Rows swapped in pairs by one turn or mirror: which row each one swaps with:
mev: [  8 -19 -22 -16  -9 -29 -12 -11 -10  -7   2  35  -2   4  -6  -4  14  14
  -1  17]
mif: [ 17 -21 -10  12  -9 -16  -3 -19  -9 -20  -2   7  -4  23  -7  10  -8   0
  12  15]
Fivo: [ 14 -12 -15  14   3 -17 -12  -7 -10 -35  -3  12  -5   8 -17  18  -9  17
 -14  11]
bub: [  4 -26   6   0  -7 -27 -17 -32  -2 -16   4  43 -24  11   3 -13   5   5
 -11  21]
fosa: [  5 -18  -5  34  -7 -24 -20 -18 -12 -33   4  21 -15  -3  -1  12  -9  -5
 -16  17]
Roke: [  7 -34 -12   3 -11 -20 -12 -17  -8  -7  17  20 -28  -9  -2  -6  -8  16
 -16  28]
keba: [  9  -9  -3   6 -22 -31 -22 -24  15  -2   8  36 -16   2  -4   6  -2  -9
   2  23]
Pagar: [ 10  -6 -13   4   6 -21 -16 -13 -15 -28   3  16   9   1   1  17  -5   1
  -6  -9]
Gipe: [  9 -22 -22 -11  -6 -31 -15 -12 -11  -5   2  34  -1   1  -6  -6  14  18
  -1  17]
Dat: [  8 -16  -8  25 -12 -34 -23 -11 -13  -5   5  28  -6 -17   2   2   6  -1
 -18  19]
nasiz: [ 10  -3   0   5   3 -27 -24 -22  10 -27   7  22 -17  -2   6  -2 -23   4
 -26  16]
gotu: [  4 -30   7   1  -7 -26 -18 -33  -1 -16   1  43 -26   5   3 -12  -1   8
  -9  19]
Tel: [ -2 -28   8   2  -1 -22 -17 -35  -2 -20   0  43 -26   3  -3  -8   3  14
  -5  17]
Videt: [ 12   2   1  -1  -4 -20 -27 -18  20 -20   1  19  -8  -6 -12  -2  -8   9
   1  20]
Buvo: [ 17 -19   2   1  -8 -27 -15 -40  -8  -3  11  18 -21  -3   1   6  -5   9
 -20  -6]
Lamuk: [  0 -22  -7 -10  -2 -22 -19 -24   5 -12  -7  42 -11  -4 -13  -1  -1  25
   2  15]
Motan: [ 10  -9 -15   6   3 -22 -19 -15 -13 -27   2  14   8   1   2  18  -3   5
  -3 -11]
Tup: [ 18 -15   2  -7  -8 -21 -23 -34  -3  -1  11  31 -22  -6  -4   4  -1  17
 -13  -4]
Foziv: [  6  -8  -1   0   0 -25 -25 -23   3 -32  17  19 -21   3   9  10 -18   3
 -27  10]
nozo: [  3 -21  -2  34  -1 -23 -18 -14 -11 -37   7  23 -16  -2  -2  11 -12  -5
 -15  18]
dop: [  0  -5  -5   2  -8 -30 -26 -25  17  -9  -2  27  -9   3 -10   5  -5  -2
  17  11]
peram: [  3 -21 -15  -2 -11 -22 -21 -18  -5  -9  12  24 -15 -25   5   6  -1  20
 -11  20]
Datul: [ 18 -25  -5  18 -15 -19  -9 -27 -11 -16  11   6 -17  19  -4  12  -7 -12
   1  10]
puvez: [  6 -16 -16  -8   1 -19 -16 -19 -13 -38  21  20 -15  14   5   9 -10   6
 -22   6]
nul: [  6 -21  -4  34  -5 -20 -20 -16 -14 -33   5  23 -12  -7   1   9 -12  -7
 -16  13]
Luf: [  6  -5 -11   4   7 -22 -20 -15 -14 -29   7  14   9  -1   2  21  -4   6
  -3  -3]
fip: [  7 -18 -13  15   9 -18 -11 -12 -10 -42  -2  15  -6  10 -12  19 -10  14
  -5   9]
pesom: [  5 -24  -6  30  -3 -18 -21 -14 -10 -41  -1  26 -13   0  -2  15 -13   2
 -12  21]
deri: [ 15 -24 -13  12 -10 -15 -11 -21  -9 -14   1   5  -6  23 -10  14  -6  -4
  12  16]
Lezem: [  8 -17  -7 -12  -2 -19 -18 -25   7  -7  -6  36 -11   0 -15  -2  -2  27
  -6   6]
lavu: [ 16 -22  -7   8  -8 -15  -4 -18  -5 -20   0   7  -4  22  -7   9  -4   3
  16  19]
zup: [ -4  -2  -7   5 -11 -29 -25 -20  14  -7   2  28  -6   3 -17   6  -7  -1
  14  11]
funi: [  7 -33 -10   7  -5 -17 -10 -20  -6 -11  11   9 -27  -1  -8 -14  -8  11
 -20  24]
vugat: [  4 -28   4   1  -5 -24 -16 -33  -2 -14   5  44 -23   8   4 -13   4   3
 -12  21]
nesa: [ 17 -11 -11  -1   3 -25 -14 -19 -19 -26   9  19   6  11   4   6   1  -5
 -15  -9]
votus: [ 15 -25 -11   8  -4  -8 -12 -21  -2 -24   7   0 -13  16 -23  -8  -8  10
   4  15]
fata: [ 23 -20 -16   9 -11 -22 -17  -2 -13 -25  13  19 -10   8 -13  20  -4   4
 -27  18]
kupo: [ 23 -20 -18   8 -12 -29 -13  -4  -1 -16  16  28 -13   6  -7  13  -5  -1
 -29  26]
Kezaz: [ 15 -25 -12   9  -5 -18  -4 -15  -5 -21  -1   8  -7  19 -10  10  -7  -5
  17  18]
gigu: [ 14 -16 -18  -2  -9 -32 -20 -10 -11   1   6  31   0 -11  -1  -7  15  10
  -9  16]
neli: [  7 -26 -22 -13  -7 -24 -16 -12 -10  -7   7  33  -1   5  -5  -6  11  19
   2  17]
silen: [ -1  -4  -6   5  -8 -30 -23 -21  17  -4   0  31  -7   3 -13   6  -2   3
  11  11]
sivi: [ 16 -21   0   0  -1 -24 -11 -29 -17 -20  12  31  -9  22   7  -6   2  -7
 -21   1]
pezar: [  5  -1  -5   1 -10 -28 -26 -23  16  -2   3  32  -8   4  -8  11  -3  -3
  13  14]

gigu is swapped with nesa
keba is swapped with Datul
funi is swapped with nasiz
sivi is swapped with Dat
pesom is swapped with Tel
Tup is swapped with fata

Rows swapped in pairs by one turn or mirror: which row each one swaps with:
tet: [  3   5 -11  23   4 -13 -25   2  -1  13  11 -12   1   1 -27  -3  -6 -22
   4   3]
paget: [ 23   3 -14  -7   1  -2 -12  -4  -9   6  29   2  -5  11 -16 -10   8   2
   9  21]
nupu: [  4   5 -18  20  16 -10  -8  16 -15   2   3   4  -7 -23 -27 -19   8  -9
  -4  20]
Pabi: [ 11  -3  -6 -13   3  12 -18  17   6   6  12   6  -1 -20  -7 -12  -1   2
  29   8]
Semus: [  8   4  -5   1  15 -15  -5  15  -9 -10   5   1  -2   0 -10 -18  -5  -9
  20  -6]
lila: [  1   6 -11  17  15  19 -34  16  10  -3   0   1  -2  -7  -2  -5   2  -5
  10  12]
sel: [  9   6 -11  19  -4  -3 -27   5  13 -19   5  -4  12  -7 -19  -6  12   0
   0  15]
Sifu: [ 16  -5  -9  12   1   6   1  13 -12  -8  24 -14  10 -15  -2   3  10   4
   3   7]
demak: [  5  10  -8  -1  -2   5  -4   2   2   5  19 -15 -15 -12 -26  -1  -6 -18
   8  19]
kufed: [ 22   0  -6  13   1  -1 -32   9   6  -7  20   9   6   8 -10   1  -6   8
  -7  17]
Kani: [ 12  13  -9   5  17   4 -25  22   2   7  -6   8   5  -6 -24 -24  13   0
  -2  15]
murod: [ -1   6   6   4   3 -11 -22   1 -18   4   6   2   3 -26  -8 -16   8 -13
 -11  16]
Buki: [ 28  -2   1  15  -9 -10 -21  23   2   8  13  -4   4  -7 -11 -18  -2   8
  18   4]
mufu: [  8  -2 -10  -1  14  -8   4  16 -22   4  14  13   4 -13  -9  -2   0  12
   2  -3]
mape: [  4  13 -12   2  15  -7 -25  -4   0   9   4  11  19 -10 -22  10   2 -11
   6  25]
dizit: [ 12 -16 -14  16  -6  12 -21  -6  -6  -5  12  -2  10 -14 -17  15   6  -6
  11  11]
keken: [  4   6 -14   3  22   0 -17   7  11  15  10  -1   0  -2  -5  -2  -6 -26
  15   9]
luvi: [ -9   1   2  14   2  -6  -3   1  11   4  21  15   5 -13 -19 -16  17   0
   1  15]
Keme: [  4 -16 -13  16 -11   9 -20  -9 -10  -5  15  -5   4 -10 -18  10   6   0
   7   9]
kavek: [ 22   6   4   1  26  -1 -10   8  -2   1   0   2   3  10 -15  -3   6  -1
  16  18]
lusuf: [ 14 -14  -1  10  16 -11 -12   9 -16   9  -4  20  -1 -22 -16 -18  -2  -7
  16  11]
Pekif: [  0  -8  -7  13  -5   5 -16  12  12   9  19   8  -1  -7  -3 -30   5 -13
  17  11]
sop: [  8  16  -7  12   0 -18 -15  17   6  -6   5  21   2  -6 -11 -23   4   6
   0  20]
Bulor: [ 20  18  -2  13  -3 -10 -13  19  -3   6  10   9   9 -23   1  -7 -12   3
   1  26]
Nife: [ 17  -4  -1  -7  26  -1  -2   7 -16  19   9  -1  -3 -14 -17 -13  -3  -1
   0   7]
meku: [  2   2   3   8   8   2 -22   4  -5  25  15  -1   3 -22  -3 -12  -3 -24
   1  21]
nefem: [  8 -14  -2  14   6 -13 -11   4 -20   9  -1  15   0 -16 -14 -22 -13   6
   3  10]
Gem: [ 10   7  -9  -2  13  15 -14  13  -4   1  13 -11  14   8  -5   1   7  -5
   4  -4]
vitid: [ 26   2   3   6   6  -7   2  15 -24  -8  15   1  15  -8 -16  -5  -2 -15
  11  13]
Zes: [  2   0   4   9  11   0 -25   0  -9  21  12  -4   0 -24  -8 -10  -2 -22
  -6  16]
kat: [ -3   8 -15  -1   0   1  -9   7  14  -9  22  -4  -3   7  -9   1   1 -11
   8   1]
viba: [  2  -1 -10  11  19 -20 -14  17 -10  17  -2  17   3  -1 -17  -1  11   4
  14  16]
karu: [  5 -18 -13  15 -12   8 -16 -10 -10  -3  12  -6   3  -7 -22   4  -5   4
   1   9]
Dolut: [ -6   1 -23  20  -3   6  -7  20  -7  12  11   4  -7 -19 -24 -18  -9 -16
   5  12]
nudag: [  5  -6  -4   3  18  -5 -20  10   1   2  17   9 -19   6 -18 -19 -14 -11
   2   4]
fove: [ -5 -15 -14  10   0   9 -21  14   7   7  15  -4   0  -4  -8   8  17   7
  17   8]
vumor: [ 17   6  -9  -6 -14   5 -18   7 -27  -8  14  -7  -5 -14 -16  -1   7   2
   9   9]
bugil: [ 34   6  -9   0  -8   8 -22  13 -23   9  13  -2  -1 -13 -19   1  -2   5
  13  19]
Zosav: [ 17  10 -20  16  -2 -10 -12   3 -11   4  14  13  16  15 -19  -1   1 -10
  15  20]
rozog: [  4   0  -9  21  -5  12 -23  17  -3 -10  11  -2   3 -27 -21 -16   4 -22
   0  18]
zovil: [ 15 -16  -5   9  19  -8 -14   7 -17  17  -2  17  -1 -19 -18 -14   0  -5
  18  14]
sume: [ 32   8 -14   4   4   2 -24  17  15   7   6   6   7  -5 -12  -5   5   3
  18  26]
Bod: [ 11 -19 -15  16  -1  14 -24  -5  -6   4  12  -2  11 -15 -13  14   5  -3
  11  12]
duf: [ 13  17 -10   6   4 -19 -14  20  11  -4   3  20   3  -3 -12 -18   4   6
   4  19]
Nedog: [ 22  -3  -1  14  -7  -5   7  10  -6   9  21  -1  22  -5 -14  -2   2   3
   2  21]
Rezu: [  0   7 -20  12   6  -2 -32   6  -3  11  20  14  -2 -11   6 -21  -2  -7
  -4  17]
kud: [ 31   9 -12   1  -9   8 -20  12 -19  13  16   0   2  -8 -20   1  -2  -2
  17  26]
biz: [  1  13 -23  12  -5   0  -2  14 -15  -4  21  19   3  -3 -16   0  -1   7
  18   2]
zoso: [ 14   2 -21  13   2  18 -30   8  -4   6   9  -4   8 -22 -16   4   1   9
 -11  15]
somu: [  9 -12  -1  13  10 -17 -12   7 -22   9  -1  20  -2 -18 -14 -21  -2   2
  10  11]
Ter: [ -3   7 -13   1  -3   1  -4   3   4 -12  24  -5  -4   9 -11   0   0 -10
   8   1]
zod: [ -5  -5 -16  10   1   7 -15   5   2  -1  13   5  -1 -22 -29  -2  16   7
 -15  13]

meku is swapped with kud
Bulor is swapped with demak
keken is swapped with sume
lusuf is swapped with dizit
Pabi is swapped with mape
mufu is swapped with zod
Dolut is swapped with Nedog

